In the data rows, the value 128 means zero.
Some points, one per row:
[112 199  97 122 105 156 105 159]
[117 107 118 143 148 206 105 142]
[ 96 135 114 136 163 127  89 171]
[107 119 144 150 192 120  90 144]
[183 156 141 131 103 101 114 125]
[ 98 221  93 114  92  95  96  97]
[ 90 110 109 122 126 160  97 147]
[146  94 125 131 109 217 146 106]
[ 96 152 102 128 110 155 148 152]
[ 87 158 105 119 121 110 174 166]
[190 101 148 123 144 101 140 125]
[ 87 220  97  97  95  32  91 123]
[106 135 110 136 178 113  87 164]
[181 112 146 132 106 145 122  97]
[102 114 108 138 136 223  91 162]
[166 106 147 142 115 178 136  97]
Here are 16 more points, each followed by its number:
[104 128 110 142 162 194  93 160] 0
[ 98 130 126 137 196  92  90 174] 1
[131  96 220 112 130  83  82 121] 2
[109 115 110 144 127 179 102 116] 3
[100 219  91 109  81 101  95 130] 4
[145  98 120 112 112  82 202 112] 5
[173 103 160 126 175  70 109 143] 6
[101 123 128 125 202  78  84 177] 7
[193 138 146 139 105 116 118  91] 8
[101 130 103 130  90 122 217  98] 9
[161 105 140 130 137 129 172 121] 10
[120 217 101 120  84  80  99  96] 11
[ 91 133 109 132 120 196 113 187] 12
[104 110  99 108 104 117 218 140] 13
[156 198 115 126  97 107 105 129] 14
[107 141 112 151 164 150  93 152] 15
Which three of these numbered points are nearest to each point below, ignoring the 3 directions in which the first points spread most? Their numbers follow each, nearest first.
[141  94 121 125 100 179 156 102] > 7 1 10
[102 142 105 129  84 109 204  90] > 9 5 13
[186 105 156 132 148  97 117 123] > 6 1 7
[ 97 148 101 115  96 109 191 134] > 5 13 10
[110 109 107 127  89 104 220  80] > 9 5 13
[114 129 104 144 124 216 105 136] > 8 15 0
[110 105 109 122  90 102 219 112] > 5 13 9
[112 122 104 150 126 219 104 126] > 11 8 15
[ 99 116 105 123 127 221  98 176] > 6 4 12
[100 148 108 146 112 197 140 150] > 1 15 6
[101 107 105 135 134 210  95 135] > 3 11 4
[143  91 119 123 115 210 152 109] > 7 1 6
[108 112 113 135 143 189  99 158] > 4 7 6
[145  94 124 141 116 206 175 105] > 10 1 7
[ 92 106 109 105 140 177  87 195] > 6 12 7
[113 162  99 148 110 203 111 129] > 15 8 0
[106 108 172 127 193  84  86 148] > 7 1 6
[171 117 165 129 150  86 133 120] > 1 7 6
[196 102 149 141 133 105 124  89] > 3 11 8
[100 135 114 127 191  89  83 179] > 7 6 1
[153  95 128 133 123 173 179  96] > 10 1 7
[171 182 127 141  86  90 110  89] > 8 11 15
